A: rows in 3 groups, each row roughly a mix of its group's directions
A (75 x 10)
[-49 -14 -27 -4 7 12 17 40 27 -34]
[29 45 35 1 17 -20 44 -9 -17 -13]
[-14 29 10 34 -5 16 -3 -5 -6 -68]
[7 -44 6 34 -50 17 -4 -25 12 -24]
[-31 -22 -27 -47 6 -23 2 21 -44 -6]
[31 9 5 1 16 4 23 -12 47 55]
[-18 -16 -7 16 5 -17 13 -24 -67 -29]
[29 7 -14 -10 -51 25 -20 -37 -19 28]
[37 12 53 -19 35 8 30 -21 1 4]
[-20 -15 -29 -39 2 -5 11 43 -21 44]
[-36 21 26 -5 15 -11 13 33 57 3]
[7 -52 -34 35 -27 -25 9 3 24 7]
[38 53 15 -31 3 5 -4 7 17 39]
[1 58 23 -20 -32 4 12 -8 31 29]
[-8 13 -45 14 -32 51 -27 -14 17 2]
[18 -45 14 20 22 14 25 -21 50 4]
[-9 -20 1 -13 18 -10 1 -20 61 -45]
[-33 2 -29 18 -55 0 -10 -1 -35 26]
[-9 -52 7 -3 -32 -8 -54 4 10 -19]
[-29 -10 -22 24 -49 -5 -15 -13 -28 42]
[25 27 12 10 -15 -17 11 -8 -63 -33]
[-7 68 -4 -21 15 15 20 28 0 -23]
[-7 45 34 -42 23 5 -26 15 -18 -22]
[-22 48 -8 -27 12 13 10 32 21 -43]
[-1 54 18 -30 12 34 21 5 -28 -24]
[-59 0 -30 5 5 -14 -44 14 -17 14]
[48 23 18 -8 -14 43 36 -21 7 -14]
[19 24 38 -21 -52 -12 1 9 -39 -2]
[22 21 32 -35 42 -3 -11 19 18 -40]
[-49 10 -43 10 -15 1 38 -22 -21 -17]
[24 -4 -41 -21 17 7 -22 -14 -55 24]
[-33 43 14 -13 -4 -27 -20 49 -15 -17]
[22 -54 9 13 4 23 -6 -15 51 16]
[30 29 49 -36 26 -1 13 11 -3 -30]
[-30 7 -45 19 -49 24 -26 -5 -11 15]
[19 -18 22 53 -18 -1 -18 -42 -29 -8]
[-28 18 -26 6 -51 0 17 20 -46 -4]
[-3 19 -2 -23 -36 -15 -42 41 -7 -37]
[7 -15 13 3 14 -28 -2 -58 -14 -48]
[10 42 -17 -10 -11 65 -2 -11 10 -22]
[37 -29 20 -6 -15 21 -43 1 36 29]
[23 -26 40 4 43 -18 23 -28 13 29]
[-1 33 -2 -6 42 -7 46 -29 17 -34]
[-30 46 -2 -31 20 20 -37 20 -12 -26]
[6 12 -17 -38 16 -5 26 23 -5 62]
[14 26 -11 -5 24 6 46 7 4 59]
[2 -4 0 -18 27 -34 18 -49 -38 -29]
[18 15 -15 3 7 28 68 5 -3 -32]
[-42 -1 -11 -12 18 9 11 11 62 28]
[-31 -16 7 36 -8 -4 48 -13 21 -41]
[-39 0 -7 19 18 -5 62 -13 25 -20]
[-33 18 -8 46 -11 30 12 27 -11 -42]
[17 44 -7 -35 0 13 8 -20 12 55]
[46 -4 1 -4 -39 12 -41 -16 -39 8]
[-20 18 17 10 -54 -11 -32 26 -19 -33]
[-12 45 23 -20 42 -26 14 37 10 3]
[20 -26 -25 -6 19 -4 -40 11 -59 -6]
[-15 24 -20 -53 37 -12 37 11 14 -6]
[-45 -39 -25 -17 7 -2 5 26 32 -33]
[-2 43 19 -36 37 14 6 21 -10 -40]
[4 -11 7 -52 -10 -10 -44 15 45 -10]
[-28 -66 -10 -8 -12 -18 -26 -1 5 -29]
[-32 17 38 18 -31 -13 9 25 36 -32]
[-61 18 -41 -12 -34 8 -8 3 4 11]
[-2 52 11 -28 -26 38 -35 0 -17 -11]
[12 -32 25 -4 49 -48 11 15 18 -10]
[-8 -19 -9 23 -64 -21 0 -5 -28 32]
[-5 -53 -3 43 2 5 13 -19 44 13]
[-26 -12 22 27 9 -26 5 35 -7 -56]
[-19 -32 -18 7 -2 25 21 -26 57 23]
[24 -13 -5 -21 13 -10 17 -4 18 72]
[-10 -39 23 4 38 -54 -11 0 5 26]
[35 32 20 45 -13 21 4 -8 -14 41]
[-7 31 34 -40 15 -16 -43 25 -13 -22]
[-16 33 -5 -26 49 -6 31 8 28 33]
which group is each row in? (one row of each group first)
[-38 -20 -42 34 -31 -3 1 -8 -18 34]
Y
[31 -16 -27 -8 -32 22 -36 -27 -36 21]
Q
[-10 -41 -17 28 11 -12 34 -22 -43 28]
G

[-37 -40 -5 11 -20 14 -26 17 51 -1]
Q
[31 -28 21 -2 -6 22 -20 -8 55 32]
Q
[20 12 40 8 -51 -6 -40 20 -9 -20]
Q
[-8 46 22 -40 26 11 -25 21 -10 -32]
Y
[17 -34 13 24 23 -7 44 -35 9 36]
Y
[-7 -40 1 39 14 -7 38 -14 -5 -46]
Q
[4 1 -25 15 -58 29 -38 -18 10 19]
Y
[-39 -6 -30 -6 49 -21 -2 32 -27 -15]
Q
[26 71 17 4 -8 24 -3 18 -7 16]
G
